One turn moves each row of this set onto another row. After a few examples, where does it send each row asked below?
j87: [ -3   0  -7  -3  21  -6 -23  16   7 -20  -5 -27]
j354: [ -2   3  -8  16  -8 -12 -22  26  28 -23  -7   6]
j246: [ -8   4 -16  19  -7 -10 -21  22  27 -19  -4  17]
j336: [-15   2  10  13 -21 -11 -25  -2 -11 -13   4  16]
j321: [ -5   3 -21 -17  11 -20 -42   2  -5 -16   8 -15]
j33: [-35  -6 -19 -11  -9  -7 -18  -6   7  13   7 -18]
j429: [-21   5 -34   5  24   0 -23   3   3 -12   4   8]
j216: [-35   1 -27 -13 -12 -18 -25 -15   5  -2   7  -5]
j142: [-24   8 -14  14  -9 -38 -14   4  14   2   4   1]
j141: [-26  11 -24   1  -3  24 -35  -1  29  -9   6  -4]
j472: [-19   7 -10  -3  -4  24 -34   7  31  -9   2 -22]
j425: [-10  -1 -14  21  -5  -2 -17  26  28  -8  -4  13]
j985: [-12  13  -9  -7  -7  11 -40   2  30 -28   0 -21]
j293: [-17  -4 -18   5  26  10 -16  15   7   3   1 -14]
j529: [-24  -5  -7 -17 -12 -16 -21  -3   9   1   2 -32]
j320: [-25  13   7   3  10  15 -38  -2 -12  -4  10  -2]
j176: [ -2   0   5   3 -28   4 -28   8  23 -30   3  -4]
j443: [-14  -5  19  14 -19  -2 -20   6  -8   1   3   3]
j652: [-10  -7   5   8 -24  19 -20  13  25  -9   6  -6]
j138: [-23  17   4   2   9   9 -42  -7 -14 -13  10   4]
j876: [-25   4 -11  16  -7 -31 -10   8  16  11   5  -4]
j907: [-24   2 -16 -18 -15 -27 -28 -12   6 -14   3 -19]
j557: [-19   3  -3  13  -9 -34 -11  11  16   7   2 -14]
j38: [-12   4 -11   7 -27   5 -30  -1  20 -29   8  17]
j592: [ -5  -2  -6  18  -6  -4 -17  30  29 -12  -6   2]
j897: [-19  -3 -11  11 -23  20 -22   5  22  -8  10  14]
j707: [-20  16 -23  -4  -7  11 -42  -5  27 -27   4  -3]
j259: [-20  -2  10  16 -19  -2 -21   1 -10   0   6  16]
j405: [-16   3 -34 -11  14 -11 -38  -1  -6  -3  12   0]
j224: [-17  -5 -25  -9  17   0 -31   8  -4  13  12 -13]
j548: [ -7   9 -23  -3  19 -16 -31   3   3 -34  -2  -4]
j92: [-10  -1  20  11 -22 -11 -25   3  -9 -12   2   3]
j146: [-18  16  11  -1   8   5 -43  -4 -13 -19   7  -6]
j735: [-19  13  15   0   9  12 -39   0 -12  -9   7 -11]
j84: [-18   7  -7  11 -10 -41 -16   7  15  -3   2  -8]
j819: [ -6  -4 -13 -15  14  -9 -35  11  -2   0   7 -28]

j425 -> j592
j443 -> j92
j141 -> j472
Where do these go?
j429 -> j293
j557 -> j84
j529 -> j907
j38 -> j897
j224 -> j819
j735 -> j146

One turn moves each row of this set onto another row. After a few examples, where does it send each row asked below?
j310: [  1  15 -18  -8  13   7  25  13   6  -2   1  -4  25 -20  -7]
j265: [ 12  15  11 -13 -13  -6  -8 -11 -12  11  24 -15 -11 -23  18]
j731: [ 12   7   3 -20  -8   9  -6 -15  -4  17  15 -17 -10 -16  26]
j196: [  8  27  -5   9   5  19 -12   7  -5  -7  12  -5  -5 -22  20]
j457: [ 10   1  -5  -4   9 -12   0  25 -22  18   3  14  17  -3  25]
j603: [-10   7  -4  -4  -6 -30   5   3  -5   2   9 -20 -22 -16  11]
j930: [ 21  13   4  -5  11  -5  10   3 -12 -14  -4  12  28 -10 -11]
j992: [ 16  -1  -9   7  -2  -7  16  -3  10 -17   9  10  19  -5 -16]
j575: [  0  -7  -7 -16   9  -2  11  19  11  11   0  30   0  -5  10]
j821: [ -1   1  18 -12  -7 -21  11   0 -26  -5  14  -1 -16  -6  -8]
j431: [ -2   6   5 -20 -14 -21  -2  21 -20  12  -5 -17 -12 -18  -3]
j430: [  7  20 -13 -13   9  -4   1  18  18  12   8  20  11 -22  16]
j292: [ -1  10   2  11  -2   6  -7  23 -27   1 -15 -16  -7 -12  16]
j368: [ -6   2 -10  22 -18   2  -7  14  -1  -1  -5 -18 -14 -12   9]
j448: [ 11 -13   4 -25 -12  14   1  -3 -11  21  13 -14 -12  -7  17]
j917: [ 14  -5 -14   7   1   1  -4 -16  12   4   1   5  25  -1 -15]
j686: [ -6   7  -5 -10   8   4  18  -5  11  -7 -21  13  10 -10 -10]
j764: [ -2  -1  -7 -11   5   2  12  19   9  20 -16   4 -11  11  15]
j691: [  5   1 -13   9 -18 -17 -11   3  17  14   3  18   5  -6  15]
j17: [ 17   6  -6  -5  22   2   3  -3 -11   5  -5   5  35  -3  -2]
j802: [  7 -15  15 -18 -17   1   3  -1 -21  14  20  -8 -17  -8   7]
j612: [  2 -13   0   1 -10  27  -3  18  -9  -2   1   7 -15  -2  -1]
j68: [ -2  -2  22  -5 -15 -17  10   3 -25  -1  16   1 -15  -8  -1]
j270: [ 10  15   8 -11 -16  -5  -9  -6 -11  12  24 -20 -14 -26  13]
j611: [ 17  19   5 -10   4  -7  16  -1 -14 -12  -7   7  28 -12 -11]
j576: [ 10   0  -9   3  -6  -9  26  -6   6 -15   8   4  19  -5 -16]
j134: [ 12  -7 -16   5   2   0   3 -13  15   4   1   6  26   0 -12]
j775: [  6  21   7  -8 -18 -21   1   4 -12  -1  25 -13  -5 -24 -11]
j58: [  4 -13  15 -15 -13  -1   2  -1 -24  12  16 -10 -22  -8   7]
j786: [  7  27 -16  -9   4   0   3  21  17  23  -4  -9   1  -8  20]
j944: [ -2   6 -22  12  -1   5   4  11  12  21  -7  -9 -23 -10   4]
j98: [ 18   2  -7  -1  23   3   2  -5 -15   4  -1   3  34  -2  -3]
j771: [  4  17  -9  -1  13   9   1  22 -15  24 -19  -6 -14 -13  10]
j748: [  6  20  13  -3 -22 -18   0   5 -15   2  26 -11  -4 -25   0]
j727: [  9  -7 -19   4   6   3 -14 -16   4  21  -4  -1  18  -1 -10]
j955: [ 10  -2 -17   1  25   3  -8  -8 -13  20  -1  -5  24   0   0]

j68 -> j930
j944 -> j764
j430 -> j368
Where do these go?
j134 -> j58
j612 -> j457
j775 -> j576
j955 -> j731
j265 -> j917
j310 -> j603

One turn moves each row of this set onto another row. After a few examples, where does it send each row asked below?
j236: [-12  10   4  10  10  18   3  -3  24  26  -7  -9   4   3  -6  -8  11]
j642: [ 18  29  -7  -2   2  13  -3  12 -12 -15  -1  20 -12 -11  -8   9   3]
j65: [  4 -21  -3  17  14   0  -7  -9   2   6  -4 -33   6 -12   2  -6  -1]
j388: [ -8  12   2  15   0  28 -10  -3  15  25  -7  -7   4  14  -5  -5  -3]
j344: [ 12  -7   4  19   4  12 -20 -13  -5   6  -3 -29   1  -8  -3  -8 -17]
j233: [  6   5 -18  -4  14  -3  14  19  -3 -15  -3  14  -5 -15   1  12  23]
j832: [ 12  23   3 -10 -18  -5  -2   0  -4  10   6  24  -5 -15 -10 -11 -10]
j755: [ 16  17  17 -11  -6  -7  -8   9   6  -8  24   2 -25   4   3  11  -8]
j288: [ -3 -12 -14 -10  -4 -24  17   9   4   9   2  16   5 -16   3  -5  12]
j487: [  3 -15 -19   3 -23  -3 -10   9 -16   8   0  19   4   8   7   2 -19]
j900: [ 11   1  10  11  13   3  -7 -15   5   7  -1 -30   0 -22  -8 -13  -2]
j919: [  9  -3 -26   7   0  12  -6  20 -19 -16  -6  15  -5   5   7  19  -1]
j813: [  9 -11   0  -3  -9  -8 -11  17  -1  -9  20  -2 -18  19  16  20 -12]
j736: [  6  -7   5 -12   5 -21   6  16  13  -8  22  -3 -18   1  11  15   9]
j648: [-15  -7  -7  16   6  19  -2   1  18  25  -9 -11   8  15   2  -2   5]

j233 -> j642
j236 -> j388
Where do these go?
j487 -> j288
j900 -> j344
j813 -> j736

One turn moves each row of this set onto another row. After a few examples, where does it send each row asked below?
j188: [-33  -5 -15  -2   0  16  46   4   3 -10  -6  -1   0  31   2 -14   5]
j809: [-27   7   1  -4  -1 -10  68  -1 -12  -7  -4  -2 -10  27   0  -2  -2]
j251: [-13 -10   0  -2 -46  -4  39  -5  -9 -15  -1   0   0  35 -13  -3   1]
j461: [ -7  19   3  14 -24  -6  23   9  -6   6  -9 -18 -15  -8   6  -6  11]
j516: [-12 -11   4  20 -27  -6  31   4 -10 -23 -20   8   6 -17  -6  14  -5]
j59: [  2  -8  -3 -18   2 -17  28   6 -10 -23 -12  -5 -13   2 -24  24  -3]
j71: [ -3 -31   2 -11  10  -6  19 -11 -14 -22   4  -9  -2  -7 -11   8  -3]
j183: [-15  -4  17   0  11 -15  29   4 -23 -16  -9  -9 -22  18   8   0  21]
j520: [  0 -15  -5   0   2   0  18  -8  14 -18   4  14 -13   0  -1  21  -5]
j99: [-17 -16  12  12 -10  -1  11 -15 -25  -6  17  -1  -7  16   2 -21  -6]
j690: [-26  19  -1   3  -4  -6  59  11   5 -36   7   0  -3   9  -1 -13   3]
j562: [  8  12  15  -7  13 -24  32  -2 -14   3   4  -3   0   9   0   3 -12]
j902: [ -2   1  -5  -5 -26 -16  29  21 -11 -11  -5 -15 -10  -9  -2 -25  22]
j242: [ -7  -4   2   7 -26  16  21  -8  -5 -21 -24   0   7   5 -24  17  11]
j174: [-22 -16  -2 -25 -13 -19  29   4  -8 -12  28   9  -2  -8 -19 -14   4]
j465: [-22  -9 -25 -13  -6  -5  43  -8   6  -7  14  18   2 -11   1  -9  -2]
j323: [ -4  -1  -4   6 -15 -15  37  19  -1 -20 -12  22  23   0  -2  -4 -13]
j784: [-28  16  10  12   5 -11  31  -3 -24 -34 -12 -15  -7  -8  -1   3  13]
j948: [-10  14  -5  -3  -6   8  35  10 -21 -18  -3   3  -1  36 -37  -6  -2]
j369: [  1  -6   0   3 -20   8  23 -12 -20 -14  26  -6  -3   0 -19 -28  -8]
j613: [  0  -9 -18  -1  -8  -4  16  18   2   3 -18  12  15   6  -1   3   0]
j711: [-36   9  -8  -5  -8   2  34 -13   7   3  23   3 -17  -8 -13  -9   9]
j241: [-29   0   6 -14 -19  -3  26 -23 -22   0  11   8   7  27  -5 -10 -12]
j51: [ -3   6  -2  -2   6  25  25  -1   4 -18  -1   1  -7  35 -15 -10   4]
j789: [-34  -3 -20  26  -1  -6  33  16 -13 -19  13   5  -9  -1 -16 -10  -6]
j43: [-23   5  -3 -25 -44   5  33  -9 -17   3  -2  -2  -4   8  -7 -13   3]
j203: [  6   4   9  -4  -7 -10  34  -5 -25 -32 -13 -16  -4 -10   1 -14  17]
j958: [  9   6   9  -7 -15 -31  41   3  -6  -8   6  -7 -17  13 -17  11 -13]
j584: [-42  14  -2  12   1   1  13  10  -6  -7   9  14 -14  -1 -20  -1   5]
j682: [-18  11  21  -2 -28  13  10   1 -13 -15 -17  12   4  -6   0  -1  10]

j43 -> j71
j241 -> j59
j958 -> j51
Where do these go?
j251 -> j520
j369 -> j562

